0: [145. 164. 155. 155. 162.  99. 141. 158. 140. 143. 142. 138. 129.  94.
 130. 111. 144. 141. 167. 135. 134. 109. 142. 105. 103. 114. 134. 105.
 138. 107. 133. 135.]
1: [166. 118. 167. 165. 120.  86. 179. 132. 149.  93. 151. 118. 126. 136.
 146. 112. 139.  99.  97. 174. 155.  87. 104. 114.  99. 109. 119. 123.
 122.  74. 145. 172.]
2: [133. 162. 130. 172. 179. 157. 145. 101. 170. 181. 131. 143. 121. 159.
 127. 137. 104. 165. 166. 116. 142. 121. 139. 170. 129. 108. 134. 143.
 147. 149. 133. 124.]
3: [138. 165. 108. 157. 150. 147. 153.  69. 157. 132. 169. 155.  85. 163.
 103. 167. 123. 160. 178. 143. 163.  86. 183. 145.  99. 144.  85. 119.
 152. 139. 101. 103.]
4: [169. 135. 141. 106. 146. 115. 144. 136. 123. 135. 117. 139. 133. 168.
 159. 183. 100. 174. 129. 140.  94. 145. 121.  88. 124. 119. 145. 114.
 106.  97. 181. 160.]
5: [130. 108.  77.  70.  72. 101.  83. 172.  70.  92. 156. 134. 125. 102.
 141. 112. 177. 187. 111. 112. 101. 140.  94.  78. 132. 181. 149.  73.
  73. 163.  88.  84.]
6: [158. 120. 167. 101. 105.  90. 106.  96. 176. 114. 139.  95. 182. 140.
 110. 129. 175. 133. 117. 121. 101. 151.  72. 164. 157. 106. 113. 161.
  95. 133. 143. 128.]
7: [ 66. 123.  94. 164.  84. 169.  64. 188.  68. 183.  80. 147.  96.  70.
  87.  84. 164.  96. 119.  69. 173. 145.  78.  71. 170. 154. 180.  66.
  78. 186. 146.  86.]
8: [154. 153. 173. 120. 152. 112.  73.  90. 145.  76. 122. 140. 149. 158.
 137. 169. 135. 115. 164.  74.  88. 174. 158. 151. 175.  76.  81. 170.
 124. 114. 100.  89.]
9: [119. 171. 119. 127. 140. 105.  92. 148. 132. 104. 174. 114. 114. 103.
 118. 105. 166. 168. 173.  76. 122.  97. 154. 107. 129. 151.  91.  91.
 115. 168.  86.  72.]
10: [133. 150. 133. 114. 101. 101.  98. 141.  88. 109. 127. 101. 153. 104.
 152.  92. 153. 140. 144. 100. 152. 134. 110. 114. 172. 140. 106. 127.
 108. 161.  93. 101.]
11: [108. 167. 138. 132. 142. 109.  75. 155. 133. 123. 152. 100. 129.  90.
 116.  95. 182. 142. 179.  67. 138.  99. 157. 103. 137. 136.  93.  92.
 122. 184.  91.  71.]
12: [125. 153. 128. 173. 180. 155. 151. 104. 171. 173. 124. 154. 114. 158.
 117. 139.  91. 148. 158. 121. 140. 127. 145. 177. 129.  99. 146. 156.
 152. 144. 120. 141.]
13: [127. 135. 107. 127. 117. 123. 133. 130. 113. 134. 136. 139. 126. 114.
 121. 124. 117. 114. 123. 140. 137. 127. 102. 127. 143. 159. 121. 120.
  97. 126. 105. 122.]
14: [ 82. 146. 111. 125.  90. 115.  98. 168. 119. 160. 149.  95. 133. 131.
  72.  80. 173. 182. 113.  99. 156. 111.  84. 156. 105. 130. 130. 152.
  79. 172.  99. 147.]

[111. 151. 125. 139. 154. 112. 150. 142. 137. 106. 166. 138. 106. 103.
 150.  95. 163. 164. 148. 151. 142.  97. 128.  94.  85. 161. 112. 100.
 112. 119. 133. 119.] 0 13
[156. 172. 175. 145. 184.  87. 138. 142. 164. 129. 146. 143. 167.  94.
 175.  92. 109. 124. 181. 143. 141. 106. 174. 110. 137.  87. 101. 107.
 181. 103. 120. 158.] 0 2
[158. 141. 172. 130. 140. 105.  99.  99. 146.  75. 127. 135. 146. 153.
 141. 154. 136. 105. 143. 100. 107. 154. 141. 144. 159.  82.  88. 162.
 125. 104. 112. 112.] 8 6
[161. 179. 179. 162. 176.  96. 177. 120.  92. 161. 111. 106. 172.  66.
 188.  76. 122. 130. 183. 125. 174.  95. 150.  97. 152. 120.  84.  87.
 171. 118. 101. 145.] 0 10
[124. 137. 137. 126.  88. 122. 109. 149.  87.  94. 111.  99. 139. 105.
 144. 106. 132. 120. 125. 114. 158. 140.  91. 123. 169. 136. 123. 141.
 112. 137. 112. 108.] 10 13
[173. 153. 166. 107. 167.  99. 150. 129. 128. 154. 116. 124. 152. 187.
 176. 172. 113. 172. 133. 121. 103. 149. 129. 105. 142.  95. 131. 134.
 117. 112. 177. 165.] 4 0
[150.  93. 114.  89.  87. 140. 130.  94. 123. 106. 106. 163. 150. 159.
 141. 137. 116. 125.  77. 137.  98. 170. 100. 161. 143. 138. 167. 139.
 132. 111. 125. 138.] 13 6
[118.  83.  84.  93.  96. 152. 109. 169. 154. 111. 172. 178. 110.  99.
 119. 108. 162. 170.  91. 133.  78. 137. 148.  84.  72. 178. 168.  68.
  99. 122. 152.  85.] 5 13
[186. 124. 164.  80.  97.  71.  86.  88. 179.  91. 160.  71. 190. 138.
 102. 142. 186. 121. 109. 111.  83. 152.  73. 160. 180. 110.  92. 182.
  90. 144. 140. 117.] 6 8
[106.  87. 144. 100. 141. 130.  68.  89.  75.  77.  85. 137. 173. 159.
 176. 173. 131.  85. 174.  85.  90. 194. 187. 129. 177.  89.  97. 148.
 182. 119.  72.  95.] 8 10
[ 94. 124.  94.  86.  76.  98. 161.  98. 104.  83. 180. 138. 102. 163.
  78.  96. 159. 153.  74. 160. 104.  98. 118. 141.  90. 178.  99. 155.
  75. 112.  93. 147.] 13 14
[141. 149. 138. 162. 165. 115. 158. 148. 152. 156. 165. 131.  91. 132.
 108. 139. 122. 169. 151. 152. 102. 101. 151.  96.  69. 136. 154.  91.
 109.  84. 135. 134.] 0 4
[104.  98.  86. 112.  91.  92. 180. 185.  82. 182. 109. 119. 139. 113.
 155.  69. 113. 180. 147. 177. 115. 117.  87. 114. 134. 167. 161. 139.
 100. 106.  83. 186.] 13 14
[155. 132. 116. 143. 172. 127. 165.  68. 158. 115. 178. 141. 129. 187.
  78. 152. 118. 178. 180. 136. 126. 114. 159. 189.  85. 136.  91. 154.
  98. 129.  73. 125.] 3 2
[134. 150. 139. 118.  90. 133. 109. 145.  92. 112. 129. 109. 144. 111.
 161. 119. 138. 122. 120. 106. 157. 138. 112. 129. 155. 138. 133.  97.
 123. 157.  93.  89.] 10 13
[ 78. 186. 121. 186. 175. 133. 181.  99. 100. 149. 165.  80.  88. 107.
 111.  89. 139. 112. 149. 117. 180.  74. 133. 132. 130. 144.  73. 179.
  95. 142.  98. 115.] 13 3
[ 92. 121. 105.  97.  79. 106. 179.  81. 110.  79. 169. 142.  95. 174.
  78. 107. 137. 137.  70. 173. 109. 104. 111. 157.  86. 173. 103. 170.
  80.  96.  99. 168.] 13 1
[127. 172. 187. 155. 113. 141. 106. 124. 107. 117. 100.  87. 160. 136.
 140. 131. 115.  90. 143.  88. 185. 134. 108. 168. 176.  89.  98. 153.
 139. 159. 129. 104.] 10 8
[ 81.  97. 146. 154. 116. 181. 114. 166.  86. 117. 109. 131.  94. 147.
 117. 115.  90.  82.  80. 159. 138. 116.  75.  95. 106. 166. 166. 114.
  82.  98. 163. 132.] 13 1
[182. 162. 100.  93. 133. 151. 171.  67.  98.  89. 184. 166. 101. 160.
 142. 157. 103. 160.  92. 127. 122. 139. 189. 127. 102. 168.  80. 132.
 122. 113.  89.  99.] 3 13
[105. 133. 115. 100.  86.  95. 164.  83. 106.  91. 160. 121. 114. 175.
  81. 109. 144. 134.  86. 153. 122. 106. 113. 163. 106. 151.  94. 181.
  92. 111.  89. 163.] 13 14
[152. 115. 154.  67.  94.  97.  93. 153.  74.  70. 110.  82. 178. 120.
 182. 110. 136. 102.  89. 130. 103. 128.  75.  77. 178. 151. 117. 145.
  87. 139. 156. 105.] 10 13
[ 99. 133.  65. 102.  98. 191. 151.  78.  77. 128. 139. 180.  92. 146.
 170. 147.  99. 152. 117.  68. 165. 171. 146. 133. 131. 177. 127.  97.
 133. 161.  92.  76.] 13 3
[115. 178. 141. 158. 181.  89. 158. 151. 135.  98. 175. 127. 113.  86.
 174.  72. 168. 176. 172. 152. 162.  72. 123.  83.  87. 156.  89.  92.
 117. 120. 123. 118.] 0 9
[151. 162. 146. 156. 183.  82. 157. 166. 151. 153. 154. 154. 118.  82.
 128. 103. 150. 158. 176. 153. 119.  99. 153.  86.  79. 119. 143.  93.
 139.  86. 135. 151.] 0 1
[156. 171. 142. 158. 172. 111. 162. 134. 129. 141. 174. 131.  90. 134.
 122. 136. 117. 182. 155. 143. 112.  93. 164.  99.  72. 141. 127.  94.
 108.  90. 111. 124.] 0 3
[132. 167. 155. 149. 126. 112. 101. 105.  71. 136. 101.  96. 147. 127.
 140. 127. 124. 107. 154.  91. 168. 126. 101. 145. 175. 105.  88. 143.
 112. 169.  89. 112.] 10 13
[128. 155. 139. 153. 165. 110. 148. 137. 138. 116. 150. 126. 125. 106.
 158. 100. 152. 150. 159. 145. 153. 100. 125. 105. 102. 137. 107. 109.
 131. 122. 133. 124.] 0 13
[114. 163. 115. 168. 168. 105. 135. 143. 162. 123. 162. 128.  79. 101.
  83.  96. 154. 145. 158. 121. 145.  83. 135. 103.  78. 137. 140.  86.
 104. 134. 143. 102.] 0 9
[169.  68. 140. 110. 126. 160. 116. 122. 181. 157. 121. 179. 151. 125.
 115. 164. 130. 127. 103. 134.  72. 187. 175. 125.  99. 117. 187.  91.
 174. 105. 175. 124.] 4 0
